[[134 139 140 128 134 139 134 131 132 139 130 134 131]
 [146 128 128 119 145 128 146 138 138 129 135 145 137]
 [156 118 117 113 156 117 156 146 146 119 142 156 145]
 [122 151 152 129 122 151 122 120 122 151 121 122 121]
 [138 136 136 125 137 136 137 135 136 136 133 137 135]
 [142 131 131 124 142 131 142 142 143 132 140 142 142]
 [135 139 139 127 134 139 134 128 129 139 127 134 128]]
->
[[156 118 117 113 156 117 156 146 146 119 142 156 145]
 [146 128 128 119 145 128 146 138 138 129 135 145 137]
 [142 131 131 124 142 131 142 142 143 132 140 142 142]
 [138 136 136 125 137 136 137 135 136 136 133 137 135]
 [135 139 139 127 134 139 134 128 129 139 127 134 128]
 [134 139 140 128 134 139 134 131 132 139 130 134 131]
 [122 151 152 129 122 151 122 120 122 151 121 122 121]]

[[132 111 136 121 128 118 137 135 132 150 115 135 140 131]
 [128 130 126 127 128 130 126 131 135 135 132 126 127 125]
 [134 114 133 123 118 115 126 124 133 126 117 134 126 138]
 [133 129 138 134 138 124 146 137 136 133 128 120 137 121]]
->
[[134 114 133 123 118 115 126 124 133 126 117 134 126 138]
 [133 129 138 134 138 124 146 137 136 133 128 120 137 121]
 [132 111 136 121 128 118 137 135 132 150 115 135 140 131]
 [128 130 126 127 128 130 126 131 135 135 132 126 127 125]]

[[147 133 139 135 137 126 122 121]
 [142 142 120 137 126 121 134 138]
 [127 148 111 129 128 120 131 138]
 [112 135 110 124 118 124 137 140]
 [131 150 113 130 130 120 134 136]
 [122 148 107 129 121 120 139 144]
 [146 135 129 136 134 124 128 128]
 [151 147 119 140 135 117 129 134]
 [107 109 138 116 124 139 126 119]
 [141 133 133 130 139 126 121 123]
 [144 137 132 130 147 123 116 117]
 [129 110 146 126 129 135 121 118]]
->
[[151 147 119 140 135 117 129 134]
 [147 133 139 135 137 126 122 121]
 [146 135 129 136 134 124 128 128]
 [144 137 132 130 147 123 116 117]
 [142 142 120 137 126 121 134 138]
 [141 133 133 130 139 126 121 123]
 [131 150 113 130 130 120 134 136]
 [129 110 146 126 129 135 121 118]
 [127 148 111 129 128 120 131 138]
 [122 148 107 129 121 120 139 144]
 [112 135 110 124 118 124 137 140]
 [107 109 138 116 124 139 126 119]]

[[138 124 120 141 132 131 121]
 [130 134 129 155 136 125 102]
 [129 123 121 136 134 126 117]
 [140 121 126 139 135 128 116]]
->
[[140 121 126 139 135 128 116]
 [138 124 120 141 132 131 121]
 [130 134 129 155 136 125 102]
 [129 123 121 136 134 126 117]]

[[107 119 116 126 136 118 126 120 130 122]
 [124 126 127 117 138 128 126 132 140 138]
 [120 120 118 141 131 120 130 122 127 119]
 [115 114 118 154 115 122 134 120 107 100]
 [137 133 137 114 130 137 127 138 136 143]]
->
[[137 133 137 114 130 137 127 138 136 143]
 [124 126 127 117 138 128 126 132 140 138]
 [120 120 118 141 131 120 130 122 127 119]
 [115 114 118 154 115 122 134 120 107 100]
 [107 119 116 126 136 118 126 120 130 122]]

[[135 156 135 128]
 [156 135 128 135]
 [129 147 148 130]
 [138 128 133 156]
 [147 130 130 149]
 [128 135 157 134]
 [155 132 128 139]
 [139 155 132 129]]
->
[[156 135 128 135]
 [155 132 128 139]
 [147 130 130 149]
 [139 155 132 129]
 [138 128 133 156]
 [135 156 135 128]
 [129 147 148 130]
 [128 135 157 134]]

[[135 122 149 142 146 121 113 144]
 [134 139 136 136 129 142 122 130]
 [123 118 121 120 126 115 134 126]
 [124 130 110 115 112 134 135 111]]
->
[[135 122 149 142 146 121 113 144]
 [134 139 136 136 129 142 122 130]
 [124 130 110 115 112 134 135 111]
 [123 118 121 120 126 115 134 126]]
